In the rows, 128 means zero.
Where one turn sends some rows of the set: a few examples, then the rows asked:
zabo: [106 136 128 125 125 137  97 108 131 133 112  90 143 156]
vob: [160 137 142 130 147 118 139 125 130 125 113 141  86 155]
Lum: [140 115 145 167 105 137  88 105 129 116 134 133 147 137]
subip: [124 150 122 130 126 136 109 107 109 128 115  94 157 150]
tuko: [131 124 105 158 123 107 110 147 134 126 159 106 124 139]
sula: [111 140 110 135 123  96  94 118 110 117 130 155 150 124]
rolut: [134 118 157 151 101 143  88 119 128 138 141 124 145 138]
peg: [160 135 149 137 159 126 128 127 124 137 115 144  91 148]
leda: [148 119 153 163 103 143 111 104 128 130 124 127 154 135]
gebaf: [112 136 124 134 136 119 116  91 127 148 110  91 149 154]
gabot: [150 137 153 127 152 100 129 110 122 139 122 157  90 151]
Luti: [103 139 128 135 122  96 130  88 162  95 132 124 134 129]
lopu: [151 135 151 134 155 109 130 122 132 134 128 163  89 136]
diruv: [140 142 137 120 161 108 138 115 143 127 115 150  88 140]
garig: [114 137 126 128 112 112 128  88 168 120 152 107 141 131]
Sebik: [115 145 121 137 124  84 115 126 107 128 140 156 147 119]
Kavus: [156 128 153 132 152 133 133 107 146 142 111 140  94 147]
vodid: [116 129 104 134 129 128 101 105 125 147 110  98 150 150]
guk: [128 132 122 146 110 120 108 162 132 114 155 113 124 134]
Rivi: [139 139 151 121 164 117 127  96 136 138 105 147  96 148]
Bidur: [109 157 135 130 125  95 100 103 105 110 144 143 153 128]
zug: [ 97 147 128 124 124  91  92 130 113 119 145 144 138 127]
Keka: [160 127 156 129 141 119 134 104 137 147 118 152  94 151]
Sorit: [142 131 126 167 124 110 123 151 123 117 155 103 126 140]
vopi: [148 140 149 124 157 112 131 104 125 133 105 138  90 162]
mabiv: [ 94 133 130 119 111 111 110  96 168 113 137 123 135 129]
litam: [151 135 141 119 143 110 144 108 147 130 114 152  89 146]
Keli: [142 128 159 159 103 129 102 103 128 127 162 125 150 133]
sazul: [104 125 122 143 121 102 107  88 168 103 143 117 131 135]
Dufu: [134 145 106 139 116 114 129 149 128 118 157 105 137 131]

guk -> rolut
lopu -> peg
subip -> garig
And these:
vopi -> litam
sula -> tuko
Luti -> Sebik

Where one turn sends some rows of the set: a few examples, then the rows asked:
Mebeb: [118 132  88 140 124  85 144 140 142 151 125 135  93 109 139]
fafo: [ 77 147 161 153 150 124 149 144 131 115 103 135 136 117 129]
Vif: [123 133  90 147 125  93 163 149 133 138 127 139  97 111 146]
kube: [ 90 146 127 157 139 161 119 132 159 146 132 144 140  97 147]
Dopa: [136 106  96 138 136 142 115 140 181 122 103 131 101 126 120]
mifo: [124 147 112 156 117 100 141 149 140 104 134 119 127 140 154]
nazel: [ 93 139 101 149 136 126 130 121 148 164 112 152 105  81 142]
Dofor: [ 87 145 118 156 131 159 119 127 176 140 125 151 124  95 143]
Rasez: [ 70 135 132 125 139 112 152 127 127 114  98 126 140 114 139]
Lide: [ 96 154 125 148 171 120 174 162 138 120 115 146 139 111 119]
ruz: [122 116  96 141 149 144 114 134 181 147  96 111  96 125 132]
megul: [103 145 140 145 166 108 162 174 129 119 125 144 125 125 115]
Rov: [ 83 111 112 121 136 143 104 122 147 128 103 101 121 119 133]
penos: [ 65 118 125 119 135 127 106 126 131 128 108 122 122 105 128]
gon: [ 95 131  87 148 140 122 138 135 154 155 123 162  97  83 142]
mefe: [112  98 100 132 126 139 123 130 159 144 102 110  88 115 116]
zut: [130 136 112 158 117  95 146 152 151 119 141 122 116 147 143]
Babom: [ 73 136 140 136 140 119 139 131 109 116 115 133 134 135 127]
koped: [109 146 130 167 133 136 121 147 161 111 146 130 147 140 151]
zada: [ 95 104 112 107 118 127 115 122 152 120 100 113 120 119 137]
lusuk: [ 71 133 144 140 141 125 142 130 117 110 107 120 136 130 127]
Zeto: [130 131 109 157 178 110 138 172 170 130 107 149  95 120 119]
baz: [131 136 111 150 177 116 135 173 180 142 109 147  99 122 128]
buf: [ 85 116 110 122 129 145 111 118 136 134 109 101 122 130 131]
Vado: [125 109 102 138 147 144 119 142 182 145  95 117  90 114 124]
Patan: [134 118  92 165 168 113 126 161 171 124 106 126  92 130 125]
duni: [132 137  97 160 176 131 139 168 171 119 117 154 116 120 112]
mul: [121 145 132 153 174 119 153 188 152 122 127 130 128 122 124]
giva: [103 153 129 152 119 144 116 144 166 110 141 123 146 127 149]
bage: [105 147 144 147 164 108 162 171 135 128 120 158 119 128 121]

duni -> Lide
nazel -> Mebeb
And these:
Dofor -> gon
fafo -> penos
ruz -> baz
Vado -> Zeto

Where one turn sends some rows of the set: a few examples, then the rows asked:
pil: [117 136 140  96 147 135 111 131 167 108 118 120 133 114 134 140 129 114]
Bifud: [115 144 153  80 134 137 119 136 157 108 132 149 131 111 142 141 116 109]
tomi: [127 128 139 144 107 162 137 146 101 127 131 144 107 166 145 123 105 138]
zubab: [123 113 119 139 149 160 120 171  87 125 136 147 151 123 145 118 117 151]
fonof: [ 96 114 102 125 125  90 100 128 102 134 121 145 125 109 152 160 115 117]
poda: [115 121 147 121 139 134 108 150  98  83 115 170  97 136 164 111 136 146]
sot: [151 104 112 105  94 125 131 115 105 127 123 126 123 108 135 148 120 115]
Vofa: [ 94 129 126 118 128 124 120 128 124 135  87 127 148 132 132 119 120  87]
luta: [ 90 159 140 107 103 143 111 119 125 114 100 133 104 138 132 146 115 114]
pesag: [117 115 102 144 127 152 129 164  83 104 124 133  93 144 148 125 139 127]
puf: [106 136 138 116 129 145 119 153  99  86 118 180 100 128 171 110 122 147]
ruzel: [120  90 129 125 125 112 113 145 117  98  87 133 112 122 121 106  95 137]
motem: [119 134 131 117 137 122 130 117 142 136 105 103 153 120 160 132 120 119]
rali: [128 126 113 128 124 167 123 150 124  99 150 181 136 111 162 116 130 145]
Noki: [ 82 155 130 111 127 141  95 124 137 116  94 126 121 120 126 141 126 114]
gik: [111 128 108 121 112 122  98 127 112  93 111 133 108  73 149 107 107 129]
Zosil: [128 141 141 113 103 137 133 160  97  90 124 173 103 140 151 130 104 116]
kadan: [112 152 123 100 126 155 133 154 111 117 138 183 119 104 175 130 111 142]
Bogov: [ 97 120 134 115 124 140 139 136 123 151 104 131 138 153 126 122 110  94]
zuf: [104 108 125 133 154 125 100 154 139 131 138 146 122  77 140 103 116 129]
zoke: [116 142 125 110 127 142 142 122 143 153 128 121 153 116 166 142 116 127]
goli: [116 100 103 163 124 124 118 143 143 136 111 124 109 114 139 127 122 150]
tig: [129  99 161 102 138 132 107 125 130 142 121 146 120 124 120 144 116 162]
voka: [118  97 107 107 131 137  91  95 127 116 139 117 112 125 134 140 115 144]
sepo: [101 118 151  95 137 118 110 133  79 154 115 149 115 100 136 125 108 118]
sefas: [ 84  94 102  95 152 121  95 128 124 130 116 155 119 122 125 145 115 139]
risun: [136 123 109 130 119 149 113 143 116  91 137 177 144 106 167 123 140 149]
vunu: [105 116 106 112 110 138 108 120 131 144 130 161  92 103 130 151 150 116]
Zazet: [120 119 115 122 133 178 144 152 126 143 150 167 125 136 153 115 118 137]
Pume: [121 120 113 140 118 145 141 171  86  99 121 146  96 149 153 122 121 122]
zotu: [127 120 127 148 136 165 133 170  97 126 143 144 137 135 150 122 110 153]
Keget: [126  96 140 119 138  98  93 117 106 120 145 124 132 122 142 134 103 113]

Vofa -> motem
zuf -> gik
And these:
tig -> vunu
risun -> poda
rali -> puf
Zazet -> kadan
Keget -> voka
Bogov -> zoke

